50 stands for zero in the data rows.
Some points, one per row:
c(40, 48, 55, 49, 47, 46, 52, 58, 44, 40, 42, 44, 60, 37, 45, 44)
c(48, 43, 39, 46, 43, 54, 37, 35, 37, 46, 48, 81, 39, 52, 47, 44)
c(61, 50, 67, 47, 50, 47, 77, 67, 58, 66, 49, 43, 70, 59, 49, 46)
c(61, 61, 41, 44, 64, 58, 62, 59, 53, 55, 64, 45, 56, 68, 51, 46)
c(41, 44, 51, 48, 45, 41, 34, 39, 72, 44, 45, 47, 41, 42, 46, 44)
c(39, 43, 44, 48, 43, 43, 45, 35, 42, 47, 47, 52, 50, 47, 50, 60)
c(76, 49, 40, 44, 67, 71, 59, 61, 45, 53, 52, 52, 56, 71, 46, 48)
c(45, 46, 39, 42, 48, 48, 36, 36, 42, 39, 48, 46, 37, 44, 45, 74)
c(50, 67, 64, 54, 51, 51, 58, 64, 57, 61, 42, 45, 62, 45, 50, 43)
c(58, 58, 51, 42, 51, 48, 72, 77, 40, 55, 47, 44, 73, 55, 44, 44)
c(44, 49, 45, 52, 44, 46, 45, 38, 52, 38, 44, 46, 41, 42, 45, 66)
c(47, 36, 42, 49, 42, 52, 38, 37, 40, 45, 45, 87, 42, 53, 43, 45)
c(53, 46, 69, 74, 46, 49, 55, 57, 62, 74, 49, 49, 59, 46, 72, 50)
c(40, 51, 60, 50, 42, 41, 55, 53, 69, 46, 44, 47, 56, 44, 51, 60)
c(41, 54, 42, 45, 51, 46, 60, 53, 62, 39, 53, 46, 46, 39, 46, 62)
c(49, 42, 40, 46, 44, 67, 34, 35, 44, 62, 48, 59, 42, 49, 46, 40)
c(43, 45, 47, 48, 43, 46, 49, 57, 44, 40, 45, 43, 57, 43, 49, 55)
c(66, 47, 44, 52, 53, 70, 47, 43, 40, 65, 46, 65, 38, 59, 51, 44)
c(39, 74, 45, 48, 65, 45, 37, 34, 38, 40, 87, 42, 37, 52, 47, 41)
c(64, 59, 47, 48, 60, 52, 56, 65, 37, 39, 55, 52, 58, 63, 50, 46)
c(72, 52, 42, 49, 71, 68, 54, 57, 48, 57, 50, 67, 51, 79, 48, 45)
c(62, 52, 42, 44, 50, 44, 69, 63, 43, 41, 49, 45, 66, 53, 49, 64)
c(60, 55, 42, 45, 57, 43, 43, 42, 36, 39, 65, 45, 43, 49, 46, 46)
c(52, 46, 42, 47, 45, 48, 57, 45, 41, 43, 51, 45, 50, 40, 45, 66)
c(67, 62, 43, 50, 79, 64, 45, 55, 44, 39, 70, 49, 44, 70, 46, 45)
c(48, 41, 61, 79, 42, 51, 47, 47, 48, 79, 52, 60, 37, 41, 72, 45)
Then 10 other points, each followed by its number:
c(75, 46, 40, 45, 64, 71, 59, 59, 46, 53, 49, 51, 54, 69, 46, 51) 0
c(40, 40, 44, 51, 45, 42, 35, 38, 45, 41, 44, 59, 35, 39, 47, 47) 1
c(72, 52, 45, 51, 72, 68, 53, 55, 51, 59, 50, 67, 48, 79, 51, 45) 2
c(64, 47, 67, 56, 47, 57, 76, 71, 62, 76, 50, 53, 70, 62, 57, 46) 3
c(38, 54, 40, 46, 51, 49, 42, 62, 40, 36, 46, 47, 59, 38, 47, 47) 4
c(58, 56, 54, 46, 44, 40, 59, 66, 43, 50, 41, 43, 72, 53, 50, 48) 5
c(41, 41, 57, 71, 40, 38, 34, 37, 47, 59, 46, 45, 43, 40, 68, 43) 6
c(43, 70, 40, 43, 47, 41, 51, 54, 40, 40, 68, 47, 52, 51, 47, 41) 7
c(75, 67, 38, 45, 78, 65, 47, 47, 38, 35, 69, 45, 37, 68, 48, 48) 8
c(62, 37, 39, 47, 65, 76, 42, 37, 44, 59, 50, 74, 37, 73, 48, 43) 9
Which three of these numbered points are nearest to each point below, ignoring the 2 directions in which the first points spread most? Their numbers follow each, nearest first.
c(44, 40, 43, 50, 46, 45, 38, 40, 45, 43, 45, 58, 37, 41, 47, 48) > 1 0 5
c(45, 76, 41, 43, 66, 43, 42, 45, 45, 42, 78, 43, 42, 57, 46, 41) > 7 8 4
c(38, 53, 43, 50, 51, 48, 42, 61, 41, 40, 46, 47, 58, 40, 51, 47) > 4 1 5
c(48, 64, 62, 55, 49, 51, 54, 62, 55, 60, 40, 46, 59, 43, 51, 43) > 1 5 2
c(73, 40, 39, 45, 55, 64, 60, 55, 44, 59, 49, 48, 50, 57, 47, 52) > 0 1 9
c(76, 53, 43, 49, 75, 71, 54, 57, 48, 59, 50, 70, 50, 83, 48, 44) > 2 9 3
c(44, 73, 41, 44, 64, 44, 43, 46, 45, 42, 74, 43, 43, 55, 46, 44) > 7 8 4
c(60, 37, 42, 50, 63, 72, 41, 37, 46, 60, 50, 71, 37, 70, 50, 43) > 9 2 3
c(58, 47, 65, 63, 43, 56, 58, 58, 66, 76, 50, 51, 57, 58, 63, 42) > 3 2 9
c(40, 41, 43, 46, 40, 44, 41, 40, 46, 41, 42, 69, 42, 41, 43, 47) > 1 5 0
c(65, 59, 44, 47, 66, 70, 38, 41, 42, 51, 45, 73, 36, 65, 50, 50) > 2 9 0
c(59, 56, 56, 48, 45, 40, 61, 68, 42, 52, 42, 42, 73, 54, 51, 48) > 5 1 4
c(41, 43, 44, 50, 46, 45, 45, 64, 44, 41, 50, 50, 69, 39, 44, 45) > 4 5 1
c(61, 58, 56, 46, 44, 39, 62, 70, 42, 50, 41, 40, 75, 55, 50, 48) > 5 1 4
c(40, 48, 53, 49, 46, 46, 51, 59, 44, 40, 42, 44, 60, 37, 45, 44) > 4 1 5
c(53, 65, 46, 49, 72, 52, 38, 41, 45, 39, 71, 51, 40, 65, 42, 45) > 8 7 1
c(39, 39, 63, 62, 45, 48, 40, 37, 71, 55, 44, 43, 40, 46, 68, 49) > 2 6 9
c(52, 42, 71, 52, 44, 49, 62, 45, 70, 63, 44, 44, 54, 43, 47, 47) > 3 2 9
c(43, 61, 58, 44, 45, 49, 62, 61, 69, 56, 49, 49, 56, 45, 46, 45) > 1 2 7
c(57, 58, 52, 42, 50, 48, 73, 78, 40, 57, 45, 43, 75, 55, 44, 44) > 5 1 4
c(33, 50, 50, 43, 40, 43, 51, 56, 65, 46, 46, 45, 52, 40, 48, 52) > 1 4 5
c(38, 66, 42, 45, 51, 43, 33, 54, 44, 37, 54, 45, 44, 41, 47, 46) > 4 7 8
